In the data rows, 128 means zero.
Here are some numbered points:
array([140., 111., 116., 177., 171., 103., 135., 136., 156.,  95., 154., 106.,  97.,  90.,  85., 119.,  84., 100., 119., 178.,  79., 149., 129., 126.,  45., 115., 150., 120., 119., 102.,  74.,  93., 154.,  92., 129., 148., 106., 137.,  84.,  69., 152., 157., 145., 112., 143., 146., 206., 124., 175., 132., 134., 143., 122., 119., 145., 115., 142., 149.,  86.,  88., 136., 119., 158., 100., 126.,  84., 110., 149.,  75., 177., 159., 120.,  83., 201., 135., 204., 118., 185., 101.,  99.,  94., 128., 155.]) 0
array([111., 117., 139., 184., 160.,  93., 174., 132.,  46., 189., 108.,  95., 157., 143.,  92., 104., 155., 160., 125., 120., 106.,  84., 138., 172., 171., 166., 117., 126., 162., 154., 133., 141., 120., 167., 131., 139., 119., 142., 125., 127., 132., 118., 197.,  75., 160., 128., 164., 122., 143., 164., 204., 115., 144.,  92., 151., 148., 137.,  45., 125., 138., 146., 124., 146., 119., 125., 119.,  58.,  66., 144., 100., 150., 223., 148., 160., 128., 132.,  97., 150., 149., 140., 121., 111., 159.]) 1
array([110., 139.,  55., 138., 218., 157., 134., 130.,  94., 127., 130., 128., 178., 133., 118.,  65., 119., 167., 127.,  38.,  64., 148., 123., 142., 128., 129., 163., 145., 156., 103., 152., 142., 153., 119., 120., 155.,  82., 145., 120., 105.,  84., 117., 149., 104.,  86., 165., 126., 178., 167., 160., 156., 108., 129., 102., 110., 153., 156., 127., 128., 191., 127., 155., 144., 164., 143., 143.,  79., 133., 123., 172., 190., 137., 116.,  93., 149., 108., 195.,  81., 101., 136., 113., 185., 143.]) 2
array([178., 158.,  99., 105., 162., 126., 130.,  90., 158., 152., 142., 128., 169., 171.,  76., 178., 123., 144., 126.,  77., 164., 177., 154., 127., 229., 127., 102., 130., 127., 157., 111.,  78., 148., 126.,  61., 168., 126., 123., 172., 166.,  80., 125., 173., 150., 106., 170.,  83., 115., 101.,  91., 151.,  73., 132., 127.,  99.,  87., 162., 145., 130.,  84., 122., 132., 157., 112., 176., 168., 140., 120., 161., 137., 130., 110., 140.,  77., 115., 136., 165.,  77., 156., 156., 133., 169., 101.]) 3
array([129., 101., 144., 167., 174.,  93., 151., 142.,  96., 160., 105., 126., 113.,  65., 147., 110.,  96., 127., 118., 127.,  90.,  92., 126., 149., 112., 192.,  99.,  94.,  89.,  80., 110., 160., 104., 127., 134., 110., 130., 130.,  98., 116.,  73., 179., 113., 211., 141., 114.,  77., 102., 145., 149., 121.,  84., 149., 163., 153., 174.,  84., 126., 119., 129., 126.,  84., 133., 112.,  77.,  53., 127., 159., 111., 145., 100., 131., 102., 107., 164., 104., 114., 143., 209., 179.,  83.,  80.,  92.]) 4
array([ 79., 159., 130., 100., 132., 144.,  67., 119., 129.,  78.,  58.,  84., 121.,  89., 157., 147., 185., 133., 161., 192., 165., 138., 116., 132., 118.,  81., 157., 146., 195., 142., 127.,  98.,  79., 146., 141., 103., 115., 143., 152., 157., 202., 106., 115., 131., 177., 164., 143.,  58.,  99., 146., 125., 143., 165.,  93., 106., 105., 127., 159.,  99., 161., 112., 167., 150., 107., 152., 113.,  99., 119., 141., 163.,  83., 111., 127., 110.,  98.,  97., 159., 106.,  43., 113., 134., 161., 105.]) 5
array([174., 152., 106., 147., 116., 135., 130., 139.,  32., 166.,  79., 120., 132., 126., 109., 103., 119., 123., 133.,  28., 122., 122., 199., 166., 115., 175., 175., 116., 177., 101., 143., 143., 150., 119., 108., 157., 173.,  64., 102., 150., 124., 138., 184.,  97., 107., 116., 123., 167., 157.,  93., 117.,  83., 173.,  91., 141., 145., 139., 121., 102., 106., 149., 133., 142., 112., 104., 120.,  73., 139., 153., 146., 180., 112., 151., 189., 104., 165.,  77., 124., 131.,  85., 115., 149., 103.]) 6
array([187., 144., 143., 126., 161., 137., 166., 105., 134., 136., 169., 130., 198., 123., 129., 132., 187., 114., 165.,  90., 165., 198., 111., 123., 128., 160.,  89., 142., 126., 151., 137., 162., 114., 117., 156., 130., 113., 109., 136., 127., 118., 119., 146., 141.,  79., 129., 127., 128.,  98., 115.,  54.,  89., 109., 102.,  83., 174., 147., 132., 113.,  74.,  74., 115., 123.,  48., 176., 195., 151.,  67., 151.,  86., 139., 137., 109., 107., 130., 162., 130., 184., 172., 186., 111.,  99., 161.]) 7
array([120.,  70., 120., 153., 170., 115., 147., 162.,  98., 163., 121., 109., 204., 170., 104.,  98.,  80., 126., 102., 105.,  81.,  89., 112., 156., 171., 186.,  84., 105., 131., 125., 125., 151., 145., 105., 126., 134.,  89., 117., 148.,  99., 100., 112., 155., 156., 108.,  77., 141., 138., 119., 171., 166., 147.,  92., 124., 194., 193.,  95., 150.,  73., 115., 131.,  74., 181., 129., 128.,  92., 157., 158., 160., 105., 157., 211., 162., 117., 157., 146., 123., 139., 180., 150., 139., 106., 149.]) 8
array([ 97., 151., 104.,  95.,  74., 152., 114., 120., 154.,  90., 107.,  91., 135., 104., 121., 121., 155.,  81., 169., 151., 188., 176., 139.,  87., 114.,  58., 154., 183., 192., 160., 140.,  89., 105., 142., 137., 102., 131., 171., 155., 175., 177., 112.,  73., 105., 161., 146., 148., 108., 164.,  92., 139., 165., 137.,  96., 173., 108., 115., 128., 130., 163., 111., 168., 123., 122., 149., 174., 139., 109., 116., 114.,  89.,  92., 110., 133., 119., 163., 168., 102.,  33.,  86., 157., 158., 112.]) 9
array([135., 150.,  62., 132., 123., 112., 101., 105.,  93., 157., 130.,  86., 111., 151., 103., 149., 118., 138., 121., 158., 128., 221., 115.,  94., 112., 157., 152., 134., 105., 157., 161.,  83., 111., 108., 114., 177., 103., 125., 147., 114., 189., 123., 154., 117., 116., 147., 191., 142., 151., 119., 166., 123., 178., 106., 184.,  86., 127., 138., 138., 165., 141., 185., 135., 177., 171., 155.,  99., 116.,  96., 141., 113., 138., 102., 177., 107., 123., 146., 127.,  52.,  74., 123., 217., 174.]) 10
array([117., 148., 152., 122., 107., 134.,  38., 138., 119., 113.,  92., 110., 110., 145., 122., 146.,  88., 149., 167., 188., 172., 132., 106., 137.,  70., 113., 168.,  80., 161., 135., 130.,  99., 123., 102.,  91.,  62., 137., 139., 132., 139., 199., 113., 147.,  84., 125., 177., 157.,  85.,  99., 140., 189., 177., 130.,  79., 193., 113., 110., 176., 129.,  77., 129., 175., 124., 111., 162., 110., 119., 101., 152., 121.,  94., 104., 127., 133., 143., 127., 182., 135.,  54.,  95., 139., 150., 107.]) 11
array([149., 150.,  80.,  50., 168., 119.,  54., 135., 116.,  76., 110., 118., 110., 130., 137.,  91., 165., 157., 166.,  86.,  98., 123., 207., 137., 151.,  97., 151., 198., 129., 165., 125., 101.,  81., 132., 137., 111., 104., 131., 122., 119., 140., 155., 120., 103.,  84., 117., 137., 132., 122., 144.,  75., 137., 132., 107., 133., 138., 156., 148., 123., 123.,  72., 116., 154.,  98., 147., 163., 124., 134.,  66., 167., 122.,  96., 155.,  90., 104., 111., 195.,  69.,  49., 150., 166., 163., 132.]) 12
Which three points above are nearest to each new point, looking only along the 6 directions in which the numbered points spread most? Their numbers follow each, nearest first.
array([118.,  86., 121., 122.,  91.,  92., 121., 107., 156., 204., 173., 128., 141., 126., 162., 176.,  31., 120., 159., 140., 150., 162.,  96., 153., 128., 107., 117.,  54., 110., 135.,  87., 136., 157., 124.,  98.,  99.,  74., 142., 183., 148.,  59.,  85., 116., 147., 100., 124.,  76., 102., 138., 138.,  86., 110., 164., 152., 140., 114., 107., 140., 107.,  85., 145.,  93., 137., 179.,  81., 128., 148., 119., 116., 144., 112.,  81.,  87., 165., 109., 131., 140., 121., 183., 130.,  77., 174., 108.]) 7 8 3
array([189., 129., 173., 124., 110., 150., 164., 152.,  81., 107.,  98., 130., 119., 149., 130., 123., 176., 107., 131., 112., 141., 201.,  78., 103., 154., 100., 165.,  76., 175., 170., 152., 100., 168.,  73., 122., 149., 127.,  67., 122., 174., 139., 162., 150., 105., 142., 143., 158., 169.,  97., 135., 107., 119., 128., 161., 111.,  85., 192.,  94., 101., 143., 112., 151.,  89.,  81., 176., 182., 142., 105., 183., 119., 142.,  88., 110., 142., 128., 178., 108., 104.,  58.,  95., 157., 125., 144.]) 3 10 9
array([130., 103., 140., 106., 116.,  99.,  70., 181., 107.,  91.,  86., 126., 126., 140., 116., 105., 122., 123., 168., 110., 124., 118., 107., 142.,  66., 121., 152., 176.,  95.,  87., 129.,  83., 147., 106., 131., 102.,  70., 132.,  70., 122.,  92., 178.,  82., 103., 176., 134., 101.,  99., 156., 111.,  56., 132., 148.,  47., 120., 142., 152., 146., 102., 196., 104., 142., 164.,  70., 119.,  76., 100., 122., 130., 151., 108., 124.,  91., 107., 111., 122., 110.,  92.,  56., 126.,  86., 102.,  89.]) 12 5 11
array([108., 159., 130., 167.,  56., 110., 134., 125.,  84., 176., 153., 110., 100., 155., 124.,  74., 110., 151., 121., 106., 174., 116.,  90., 144., 111., 165., 122., 151., 136., 136., 118., 157., 153., 135., 179., 167., 135., 179., 123., 124., 130., 176., 142.,  88., 171., 154., 109., 171., 145.,  79.,  79., 158., 152., 111., 130.,  94., 151.,  68., 120., 173.,  92., 104.,  92., 153., 132., 110.,  69.,  97.,  98.,  97., 171., 114., 118., 156., 105., 214., 106.,  93., 126.,  86., 110.,  53., 111.]) 6 1 10
array([133., 162., 130.,  75., 123., 190.,  95., 116., 156., 103., 129., 116.,  92., 116.,  94., 162., 126., 151., 140., 116., 149., 201., 156., 123., 110., 159., 126., 143., 147., 106., 173., 113.,  59., 129., 131., 161.,  48.,  82., 144., 178., 141., 100., 132.,  85., 110., 192., 171., 113., 147., 155., 143., 117., 104.,  94., 189.,  70., 186., 106., 139.,  86.,  88., 122., 155., 129., 197., 131., 110., 128., 127., 179.,  86., 130., 146., 126., 116., 164., 163., 151.,  92.,  81., 132., 149., 106.]) 9 10 11
array([115., 134., 132., 155., 189., 155., 152.,  95., 151.,  44., 122., 183., 106.,  96.,  72., 112., 114., 109., 175., 103., 175., 135., 168., 163., 136., 138., 139., 109., 110., 150., 107., 141.,  93., 168., 106.,  80., 179.,  93.,  21., 117., 109., 184., 107., 100., 138., 131.,  87.,  82., 152., 129., 144., 121., 140.,  88., 112.,  69., 186., 155., 140., 146., 128., 145., 146.,  76., 154., 138., 106., 134., 179., 161.,  95., 129., 116., 105., 126., 117., 128., 138.,  91., 162.,  94., 142., 101.]) 12 5 9
array([ 96., 121., 155., 181., 150., 126., 205., 124., 119., 137., 200., 127., 148., 116., 142., 131., 131., 123., 102.,  97.,  92., 147., 113., 112., 173., 205., 116., 102.,  86., 107., 135., 153., 167., 140., 153., 148., 134., 112., 147., 109., 126., 160., 151., 163.,  97., 105., 107., 136., 112., 134., 122., 150., 141., 210.,  53., 152.,  78.,  76., 157., 120., 107., 109.,  68., 131., 105., 164., 193., 109., 122., 127., 200., 143., 135., 114., 165., 137.,  76., 153., 198., 122., 114.,  99., 148.]) 8 7 4
array([154., 123., 142., 157., 164., 143., 177., 118., 121., 193., 157., 191., 152., 130., 159., 120.,  80., 116., 125., 128., 113., 129., 165., 115., 137., 162.,  91.,  84., 112., 126., 106., 170., 157., 153., 143., 122., 171.,  94., 123., 144., 143.,  82., 121., 173., 124., 124., 118., 147., 145., 150., 163., 132.,  89., 200., 116., 136., 127., 105., 151.,  87., 101.,  55.,  74., 143.,  72., 157., 161., 114.,  96.,  85., 164., 147., 153., 181., 132., 133., 144., 159., 224., 189., 106., 124., 173.]) 8 4 7
array([140., 138., 120., 142., 154.,  99., 166., 126., 150., 135., 169., 153., 179.,  98., 137., 106., 105., 166.,  86.,  90., 129., 177., 172., 126., 132., 197.,  92.,  66., 106., 156., 135., 150., 178., 128., 104., 164., 113.,  92., 182., 137.,  95.,  83., 177., 161.,  65.,  99., 125., 140., 135., 141., 169., 145.,  80., 215., 123., 122., 129.,  81., 165., 109., 116.,  89.,  40., 153., 157., 174., 167., 129., 139., 115., 134., 125., 138., 166., 116., 142., 144., 149.,  95., 164., 129., 123., 147.]) 3 7 8
array([141., 143., 129., 152., 159.,  94., 173.,  92., 133., 136., 124., 182., 137., 125., 174., 161., 115., 141., 119., 168., 119., 109.,  97., 121., 169., 179., 113.,  89., 111., 175., 150., 177., 174., 154., 104., 157., 148., 110., 137.,  75.,  93., 147., 137., 149., 100., 126.,  28., 101., 126., 116., 108., 104., 137., 183.,  89., 134., 106.,  69., 172., 107., 129.,  77.,  56.,  93., 126., 156., 137., 124., 139.,  97., 170., 107., 111., 147., 136., 142., 127., 141., 218., 158., 104.,  72., 115.]) 7 4 8
array([103., 109., 118., 161.,  80., 135., 132., 115., 154., 179., 151., 148., 171., 179., 159., 100., 143., 139., 139.,  90., 119., 116.,  92., 129., 105.,  97., 138., 114., 143., 131., 141., 166., 188.,  89., 138., 164., 124., 189., 202., 150.,  90.,  90.,  94., 125., 104.,  64.,  94., 151.,  92.,  80., 119., 109., 117.,  89., 151., 112., 187., 154., 127., 136.,  73., 143., 156., 145., 139., 113.,  69., 100.,  98.,  73., 220., 145., 101., 150., 148., 155., 151., 121., 121.,  80., 146., 116.,  89.]) 3 1 2
